In the rows, 128 means zero.
One hidden turn or mirror swaps the rows below in pairs. Which row is each named row swapped with?
The rows were stretched afterwards, more along some directions than others.
retu: [132 137 138 160 134 130 124 109 113 108 159 131 148 128 111  91 148]
Dabov: [123 128 139 152 128 132 132 112 121 114 158 142 137 134  95  90 148]
rovun: [124 121 110  78 124 134 139 113 101 153 147 173 129 105 102 151 124]
Gedut: [148 137 136 151 115 134 104 145 133 113  89 128 125 140 126 124 112]
zel: [134 123 148 171 132 130  91 136 120 119  90 131 107 141 145 104 101]
kedip: [129 125 157 145 130 124 116 100 121 125  77 108 116 125 121 109  88]
vukot: [112 118 111  80 120 131 120  90 110 168 145 150 119 113 100 140 125]
nes: [167 140 145 137 136 102 139  88 151 116 126 104 158 107 122 119 147]
Zili: [ 90 100 128 107 145 140 101 146 132 166 155 139  84 126 112 129 106]
tovov: [104 116 102  82 130 120 124 103 117 160 149 165 106 107  97 139 120]
git: [153 129 146 157 110 131 110 135 138 110  86 118 121 142 130 117 120]
kefid: [153 105 148 143 154 126 150 117 138 118 151 155 120 112 138 130 121]
pif: [146 132 152 153 108 123 113 127 126 109  83 141 117 139 119 115 112]
Pone: [150 165 129 107 136 131 130  98 140 132 125 116 146 110  91 167 125]
big: [100 105 145 117 145 142 128 129 115 112 141  91 139 122 112 118 135]
Zuzo: [126 105 143 117 162 145 103 125 114 143 111 113 105 128 144 144 116]
gepoz: [123 108 131 117 144 144 106 111 126 154 111 116 101 145 135 157 112]
duton: [129 131 155 160 133 138 134 132 141 129 149 152 128 124 124 125 153]
kiro: [109 122 106  78 124 146 134 106 111 159 154 158 120 116  89 151 122]
ligan: [117  92 151 122 130  94 134 134 128 108 133 133 120 120 129 116 133]
Mifek: [102 107 115 118 142 100 108 111 131 161  98 159  90 115 124  99  52]
pefor: [113 100 122 133 149 108 112 109 122 182 155 139 114 142 115 127 112]
tebu: [123 136 105 114 110 141 120 134 125 123 107 140 123 113 126 161 132]
gipu: [140 138 106 113 123 112 145 126 157 136 128 142 124 143 128 159 118]
kibit: [118 118 128 156 159  97  97 143 135 146  97 145 109 116 136  92  83]
Podon: [115  81 159 144 132 161 135 171 123 145 132 124  99 139 127 102  99]
zek: [126 129 136 154 125 121 124 118 130 116 152 136 139 132 104  88 155]
dovat: [152 123 151 159 109 144 109 126 128 117  93 127 111 145 128 124 118]
Gilez: [126 122 140 136 117 109 139  65 116 140 141 135 138 119 103 102 136]
Kuf: [132 129 132 151 129 129 121 117 130 119 162 124 146 138 108  98 163]
zugo: [120 115 127 114 149 133 120 135 123 132 104 132 107 133 135 148 101]
Pelu: [128 123 124 112 141 123 111 105 127 148  90 115 113 141 138 144  99]
Zibub: [114 109 119  84 127 147 129 112 109 152 159 153 112 106 104 151 138]
Dakiv: [132 119 141 148 117 131 131 107 122 117 156 130 130 134 105  91 163]
nili: [120 144 101 115 130 129 126 167 144  90 111 139 104  98 127 136 129]
dom: [109 119 131 118 143 113 109 133 136 186 113 152 119 116 129 144  91]
pirim: [141 137 140 135 117 127 147 103 116 102 154 132 158 122 100  96 143]
savov: [ 84 102 122 128 161 129 107 130 149 147 151 105  85 121 119 117 119]
kiluz: [137 120 127 108 140 117 118 104 137 135  94 115 108 133 135 155 107]
leba: [146 135 125 133 144 101 127  69 160 128 108 107 123 124 140 121 114]
rop: [149 133 154 157 119 131 114 127 113 105  95 126 134 135 125 111 100]
Vinon: [133 139 112 106 108  94 151 111 159 126 105 147 127 120 111 162 100]
fotop: [124 113 130 114 153 136 138 121 146 165 148  85 136 125 129 131 128]
momos: [109 105 136 148 182 147 112 171 126 126 127 168  79 102 134 108  72]

kefid is swapped with momos
Dakiv is swapped with pif
gepoz is swapped with kiro
rovun is swapped with Zuzo

One hidden turn or mirror swaps the rows below in pairs. Which row is each named row swapped with?
The rows were stretched afterwards, more along some directions than others.
gumu: [147  96 156 121 100 123 144 135 152 125 116 134  87 139 139 136 130]
Fetug: [178 107 131 110  70 140 123 103 128 107 112 130 127 131 114 117 153]
kup: [136 124 130 112 133 123 116 100 137 112 134  84 133 106 137  96 137]
fevuk: [158 139 124 128 102 156 144 146 123  98 105 198 116 138 146 124 152]
biga: [174 134 130 124 122 155 120 143 111  65 105 137 133 136 126 108 139]
vubeg: [134 162 162 130 143 138 141 141 119  89 125 151 103 159 143 148 144]
pupu: [184 118 139 131 131 181 112 143 146 106 110 127 116 159 143 102 124]
Dapim: [145 175 156 124 143 141 133 124  95  97 132 144 114 146 115 141 140]
bag: [169 121 117 120  87 159 141 141 125  82 103 185 121 129 146 128 166]
nure: [160 105 146 113  77 129 126 102 137 124 120 114 107 138 118 126 143]
gir: [115 137 151 129 121 126 145 140 139  91 116 155 103 151 156 144 155]
rem: [135  81 124 122  79 113 139 149 146 106  96 157 127 110 159 119 151]
galiz: [137 111 160 124 106 121 152 153 149 114 108 159  79 146 151 139 130]
kige: [183 133 124 136 129 156 131 140 138 120 122 134 117 152 130 105 128]
bevi: [156 125 126 109  89 119 125  99  95 106 119 121 141 101  96 109 143]
Pifi: [116 120 133 133 103 129 137 137 154  85 105 151 117 155 151 130 156]
Mog: [180 143 130 125 125 147 133 120 136 110 125 127 111 146 121 105 123]
nabeg: [169 134 128 122 110 126 139 111 132 103 121 128 108 133 116 103 125]
potiz: [129 121 135 113 126 118 121  99 150 131 137  82 127 113 136 105 137]
faz: [113 127 116 145 119 127 141 144 128 128 120 153 138 128 136 111 133]
Gabop: [130 122 134 110 125 111 120  98 142 122 137  80 126 109 140 106 139]
sez: [156 120 136 136 124 172 116 133 156  96 115 113 119 159 133 109 139]
zisa: [150  76 123 135  92 121 145 168 158 109  96 172 119 134 175 122 142]
tego: [178 132 147 120 116 156 131 158 127  68  95 170 105 146 142 128 148]
gilov: [126  95 123 115  72 100 134 121 129 105 107 128 135  99 125 112 148]
paba: [133 116 138 102  91 105 146 117 143 109 116 144  95  92 147 112 139]
kiz: [174 134 138 122 143 145 135 148 129  68 117 139 102 136 165 109 124]
pagaf: [160 100 155 116  86 122 132 113 143 125 117 117 101 144 129 131 131]
dod: [178 140 122 126 119 142 135 123 136 106 120 133 110 141 124  99 123]
Rafog: [183 117 143 124 140 182 117 151 138 108 114 141 109 140 147 112 129]
kisu: [165 107 138 112  74 138 126  99 132 119 120 122 119 128 115 126 148]
gefi: [170 134 122 118  87 153 132 126 117  85 103 184 125 141 134 127 158]
Vas: [166 138 162 109 122 156 128 148 142  86 101 173  90 139 144 135 157]
doked: [133 121 123 137 129 131 123 133 125  89 115 103 142 134 120  97 131]
Buf: [180 122 144 122 135 168 126 161 123 102 111 162 108 139 163 120 130]
Sugo: [133 130 122 134 105 140 145 147 129 123 112 184 125 126 144 118 143]
nav: [112 118 137 124  98 134 144 140 159  85 107 154 104 136 152 136 170]
mono: [145 110 134 132 112 153 116 131 162  94 111 107 124 155 134 106 147]
Kog: [173 116 134 135 125 176 111 138 148 102 115 114 119 163 137 103 132]
deku: [124 125 147 113 123 119 123 106 151 142 137  89 116 117 131 118 149]

zisa is swapped with Vas
kiz is swapped with paba
gumu is swapped with Rafog

